Each row is where one point has got to under a steady rotation. How many steps took it there?
The counts run from 0 to 580.
170  281  -361  243  -214  -93  -50  -172  107  -76  111  21  191  -88  228  47  -120  -39  -116  -268  11  64  61  -54  -64  -78  9  212  269  181  82  37  -123  -383  -65  -57  -155  71  -89  -95  294  -179  -90  -563  150  119  213  68  -131  -37  -100  31  -48  -348  62  177  -33  87 | 482
-7  -256  -307  90  -106  149  -118  -19  -85  -72  6  81  194  -46  30  2  -36  -202  -81  -310  13  288  -32  -39  98  33  235  -16  345  42  419  130  -108  28  73  -151  21  166  -37  -137  397  -190  6  -462  209  -77  313  -81  -188  24  202  102  1  -247  -275  -92  -43  -32 | 265
-118  -412  -222  55  -99  130  -70  -85  -41  -62  -39  65  146  93  115  -16  44  -7  -4  -322  -165  291  -98  14  219  42  33  -86  259  45  271  60  -98  -25  -51  -158  67  210  -16  -140  338  -7  -185  -451  333  -270  243  -81  -39  -86  274  95  -68  -206  -242  -243  -51  -89 | 264
-42  -119  -45  311  -155  262  -121  -219  168  28  21  -15  -57  -133  -67  55  128  -344  -126  -45  139  47  -121  50  -87  241  160  -57  172  -53  282  72  -174  -64  172  -307  93  109  -129  -116  339  -418  163  -381  11  281  289  -20  -297  -118  -2  -42  -1  -108  -91  90  -105  19 | 301
38  78  -121  317  -323  173  -218  -196  225  78  116  18  35  24  -111  14  1  -214  43  -214  24  166  -210  -27  -14  216  -166  6  109  304  156  0  -223  -49  34  -281  47  42  -49  -94  395  -311  62  -448  58  -8  220  7  -115  -275  85  26  156  -323  -39  45  -22  -109 | 452
-104  -56  -88  122  -47  193  112  -281  328  28  -50  -123  -93  -80  103  247  73  31  -226  83  -62  -74  -207  239  -217  125  -114  -63  116  -47  191  79  -183  -338  132  -37  -61  134  -86  -279  125  -185  22  -357  263  514  178  -24  -139  -259  2  31  8  -219  80  170  -185  104 | 390
57  -116  -353  -64  59  38  204  -201  -36  -52  -23  124  105  -164  205  131  -22  7  -255  -218  125  109  103  205  -106  -57  188  108  267  -86  292  128  -118  -257  114  35  -88  194  -17  -150  36  -125  36  -398  172  374  290  -108  -126  54  101  69  -50  -462  -101  -15  -172  159 | 577
-69  -288  -118  158  -166  135  -76  -285  71  76  39  63  51  131  109  -74  225  -3  -19  -333  -138  254  -108  19  222  141  -175  -52  101  60  -63  -73  -112  -163  -164  -302  73  126  -40  4  295  22  -118  -402  236  -392  240  -69  53  -235  45  -7  -174  -223  -101  -355  -117  -122 | 6
76  -68  -101  203  -324  182  -174  -230  165  7  25  47  229  107  -104  -91  -56  -155  5  -376  63  181  -129  13  19  143  -215  36  153  374  241  76  -162  65  93  -220  45  89  49  -88  281  -163  -1  -473  52  -128  193  103  -36  -217  195  43  174  -391  -131  24  8  -75 | 311
71  134  -121  429  -304  65  -113  -262  276  -15  69  -13  -51  -48  137  50  103  -231  -116  -76  66  -74  -75  -8  -102  232  78  39  202  133  81  -55  -49  -216  -35  -318  64  36  -177  -22  321  -377  49  -489  59  134  253  78  -302  -167  -146  -89  -106  -130  62  141  -51  35 | 447
200  84  -320  156  -26  -27  -88  -253  -7  -37  13  10  231  -59  202  20  -16  70  -48  -314  30  158  32  -56  123  -199  -52  11  287  64  -17  100  -156  -461  -150  -103  -249  72  5  27  220  -5  -165  -566  265  -86  248  -9  -10  -29  -103  78  -187  -259  75  -97  -292  -1 | 429
10  -324  -108  -21  -45  184  51  -348  51  49  -84  117  198  149  36  -56  61  127  -60  -436  -13  247  -74  159  114  -3  -318  -67  106  169  119  89  -134  -99  -20  -130  -3  185  111  -62  41  85  -73  -405  189  -217  236  -43  148  -196  234  81  9  -434  -136  -305  -198  -67 | 515
102  -96  -231  125  -3  54  -48  -150  -122  -80  -21  115  261  -194  37  64  -78  -261  -48  -300  218  212  104  -17  63  -100  146  44  256  -127  317  264  -271  -201  119  -116  -112  174  20  -60  183  -224  -17  -514  43  292  230  21  -165  169  96  86  -9  -242  -170  12  -159  93 | 125
70  -175  -69  174  -226  159  -177  -284  169  -38  -94  -66  211  161  102  -64  84  66  -50  -311  -62  56  -127  -25  117  34  -172  -104  292  304  77  62  40  -106  -81  -202  -36  60  -17  -48  289  -11  -147  -520  264  -466  230  97  -80  -248  22  14  -155  -131  12  -112  -168  -139 | 112
-138  -241  -105  117  63  268  37  -260  141  77  -11  -60  -157  -152  64  198  218  -108  -204  37  -13  97  -164  178  -48  109  95  -203  124  -320  108  69  -245  -324  94  -172  -10  151  -114  -158  250  -197  119  -296  260  357  310  -187  -145  -163  -60  15  -151  -92  -70  -124  -329  20 | 495
180  13  -76  239  -168  125  -258  -207  51  -96  -88  -86  442  -63  7  -48  -84  -132  -59  -298  20  125  -6  -129  113  -125  -137  8  270  89  183  291  -147  -242  80  -127  -176  121  20  -90  357  -34  -173  -597  120  -115  152  249  -84  -72  -36  90  -95  -36  0  148  -123  -21 | 423
16  93  -414  165  -67  -5  -38  -110  85  -5  117  -28  -46  -111  258  185  76  66  -169  -83  -131  185  -84  -27  14  -18  119  -6  243  -78  -12  -44  -172  -471  -107  -73  -149  49  -134  -86  431  -90  -50  -441  390  87  312  -184  -105  -90  -156  84  -190  -224  39  -100  -222  -43 | 289
-124  -332  -53  222  -227  174  -110  -80  121  -69  -79  2  30  77  25  22  47  -215  76  -191  -27  87  -192  10  95  207  112  -156  270  139  397  79  -73  90  64  -298  125  172  -79  -192  333  -323  -79  -506  228  -33  216  -6  -225  -122  269  55  21  -95  -190  -15  15  -43 | 159
-35  -323  -212  -64  9  402  -21  -273  49  92  -12  15  113  -45  -31  40  170  34  -380  -174  30  263  -103  165  -65  83  33  -101  228  -111  250  106  -105  -112  209  -41  -35  126  -39  -137  290  26  237  -213  227  -27  375  -180  -44  -183  33  63  -94  -312  -189  -198  -297  -105 | 460
268  37  -257  64  -7  132  -111  -363  12  -28  -96  12  316  -53  86  -8  7  98  -218  -356  156  102  60  19  -25  -173  -25  -12  334  114  99  194  -49  -336  50  -46  -254  34  1  41  162  8  20  -488  174  -133  318  41  -62  -86  -108  46  -155  -334  91  -41  -353  -52 | 172
-145  -307  209  322  -339  238  -15  -338  306  34  -14  -15  76  67  -2  -51  168  -241  -67  -145  -119  56  -153  106  47  311  -311  32  -47  -3  120  68  -161  -77  125  -323  236  206  -60  -154  258  -139  -83  -403  34  45  77  170  -53  -275  85  -36  -26  -45  -151  13  57  33 | 503
-58  -32  -380  11  -69  46  158  -170  84  -47  94  22  167  -160  291  89  -18  34  -387  -116  -167  166  97  108  -63  -30  35  273  170  -217  160  47  -111  -396  77  128  -32  211  -100  -225  308  51  -33  -333  251  285  229  -57  -38  -43  -83  102  -159  -300  -120  14  -13  166 | 431
-117  -139  -108  172  -51  85  134  -189  99  -47  21  -4  82  -224  179  125  48  -219  -254  -13  -45  46  40  136  -66  71  76  139  96  -356  237  142  -220  -352  171  -50  45  262  -92  -216  211  -165  -30  -403  115  580  158  37  -156  22  -53  52  -110  -98  -146  137  -16  245 | 185
38  -54  -112  134  -240  297  53  -389  264  70  7  31  98  38  58  -34  127  -15  -381  -163  105  -77  -38  197  -290  256  -87  131  162  236  194  -8  77  -43  206  -109  96  75  -112  -135  147  -171  237  -304  38  83  319  50  -176  -262  -34  -81  13  -428  -20  82  -94  22 | 507
28  70  -10  364  -225  50  -172  -225  231  64  87  -91  119  -37  -4  62  16  -186  88  -168  -169  183  -185  -68  174  56  -383  -15  -48  20  -56  59  -382  -407  -54  -240  -50  110  6  -99  395  -94  -214  -515  156  68  70  91  43  -233  -77  73  -7  -75  18  12  -65  -19 | 141
-197  -364  -166  -3  -19  -16  225  -117  42  -82  -54  40  87  -32  218  154  -24  -1  -9  -198  -226  190  -56  175  140  -33  -142  29  86  -170  248  160  -252  -299  -18  -26  18  345  23  -277  108  16  -293  -486  340  302  78  -60  56  -21  272  142  -24  -221  -201  -95  -13  149 | 380
-203  -176  -195  122  -171  64  87  -162  207  83  154  13  -92  33  73  121  63  3  -50  -122  -302  303  -230  162  42  167  -295  47  -77  -16  70  -92  -309  -261  -40  -133  93  204  -32  -224  336  -33  -92  -297  284  163  158  -161  102  -273  142  105  95  -376  -161  -174  21  -22 | 345
73  -12  -69  405  -338  146  -174  -221  217  -46  13  4  81  69  103  -65  92  -209  -89  -212  70  -42  -58  -61  -34  249  60  25  285  270  163  -20  39  -34  14  -344  93  38  -141  -37  352  -319  26  -514  56  -156  253  136  -279  -182  -53  -102  -100  -128  -4  99  -20  -27 | 306
-30  -177  -195  53  -38  -53  309  -332  24  -12  58  208  157  -89  251  44  11  -70  -202  -296  40  132  177  234  -25  -21  -95  278  30  -146  121  50  -228  -329  65  -43  54  285  24  -104  -47  -44  -78  -413  55  434  151  16  41  55  106  8  -39  -452  -143  -62  -32  252 | 180
-70  -373  58  21  68  267  85  -331  114  -95  -252  -72  251  -89  152  34  100  35  -321  -75  -8  -58  15  155  -9  -70  -20  -67  266  -276  252  325  -40  -279  220  -4  -82  240  -33  -204  61  41  -100  -414  232  179  160  149  -117  -42  -13  53  -250  23  -87  79  -238  127 | 273
0  -268  -176  177  -158  -78  85  -137  9  -208  -111  171  136  94  298  -38  -4  -81  53  -365  30  14  90  47  131  11  139  26  301  175  301  82  15  -35  -91  -218  76  229  -40  -77  64  -201  -240  -618  189  -56  188  102  -189  65  274  5  -95  -228  -146  -56  30  94 | 270
